Here are some points:
-20| 32| 22|-13|-28| 15|  9| 16
-62|-11|-21| 21|-86|-23|-14|-87
-29| -4| 16|  5|-48|-15|-28|-37
 52| 16|  7|-12| 69|  9| 13| 40
 20|-33|-58| -4| 58|-37|-23|-30
 -82|   3|  18|   8|-122| -42| -18| -84
-26|  8| 16|-15|-50|  4|  7| 14
44| 1| 5|-8|46|17| 4|40
  6|-22|-22|  7| 46|-38|-30|-41
-7| 1|12| 2| 7|10|-5|17
 -57| -40| -39|  13| -16| -71| -25|-127
 -58| -37| -45|  20| -43| -74| -49|-127
 48|  7| 10|-13| 32| 24|  3| 86
-49|-13| -1| -7|-83|  9| -6|-35
 -8|  8| 13| 16|-12| -8| -5|-16
 -6|-12|-18| -1| 10|-26| -5|-42
-30|-19|-17|  8|-30|-30|-35|-67
 38| 64| 86|-18|-25| 75| 37|127
-46|-12|-29| 20|-25|-44| -8|-94
 66|-12|-22|  9|109| 10| 10| 31
-55|-13|  0|  8|-55|-12| 13|-43
-46|-12|-18| 30|-44|-17| -2|-76
 30| 18| -8|-13| 27| 10|  3| 32
21|12|10|-2|10|29|22|60
 69|-25|-30| -8|127| -3| -3| 11
 67| 43| 48|-32| 26| 47| 26|110
  5| 13| 22| -7|-21| 41| 16| 45
-12| 15| -2| 26|-16| 13| -3|  6
  8|-56|-60| 24| 78|-42| -4|-68
-14|-10| -5| 11|-37|-13|  3|-29
 -66|  21|  12|  20|-120|  19| -11| -23
-72|-29|-19| 14|-78|-35|-30|-94
 11|  4| -3| -4| 16| -9| -5|-13
27|10| 6|26| 0|22|14| 2
 -8| 11| 16| -6| -8| -1| -3|-12
 13|-43|-41| 25| 51| -6|  1|-41
24 more points follow, each with its number after it:
 40|-14| -4| -8| 78|  5|  5| 26 0
 20| 22| 24|-12| 14| 21| 30| 35 1
 -58|  68| 105|   2|-127|  89|  47| 111 2
-14|-20|-23|-11|-16|-35|-13|-25 3
-26| -4|-13| -9|-37| -9|  6|  0 4
 85|-42|-54| 15|127|-27|  0|-38 5
28| 1| 1|-6|42|21| 1|30 6
 49| -6|  6|-20| 65|  3|  5| 47 7
-67|-13|-25| 20|-58|-34|  1|-87 8
  4| 46| 60|-17|-46| 52|  0| 70 9
-17|  9| 16| -3|-40| 17| 15| 16 10
-26|-35|-41|  5|  1|-29|-27|-75 11
-1|14| 7| 6| 2| 7|-4| 5 12
26|39|42| 2| 3|37|19|85 13
 38| -3|-20|-14| 79|-16|  7| 31 14
 14|-29|-49| 12| 72| -5|  5|-24 15
-37| -2|  3|  9|-34|-19|  0|-62 16
-55|  2| 15| 14|-96|  6|  2| -9 17
-64|-21|-28| 14|-58|-49|-38|-94 18
 -5|-20|-47| 13| 44|-36| -9|-75 19
 49|-30|-54| -4|108|-32| 12|-32 20
  7|-22|-29|  5| 34| -1| 14| -7 21
39|-5|-6|-6|52|17|16|54 22
-12| 19| 46|  2|-37|  8|  9|-12 23
Which of these numbered points is nearest to each point below, ignoring the 2 directions in which the first points spread most? Its number follows each.
-36|-14|  0| -9|-20|  0|-14|-13 > 0
-47|-35|-33|-25|-16|-49|-17|-64 > 3
 23|-26|-42| -1| 91|-27|  7|-39 > 1
-19| -1| -7|  5|-36|-28| -3|-32 > 14
-16|-35|-45| 30| 35|-24| -5|-78 > 15
  4|  9|  5| 18|-22|  6|  5|-23 > 5
-30|-13|-22|  8| -2|-14|-11|-46 > 6
-11| -4|  3|  9|-11| -3| -5|-42 > 16
-32| 44| 44|-19|-92| 31| 12| 50 > 14
 86| 34| 66|-19| 43| 65| 37|127 > 23
 56| 13| 21|-34| 60| 23| 12| 87 > 7
-54|-20|-37| 23|-42|-34| -5|-92 > 8
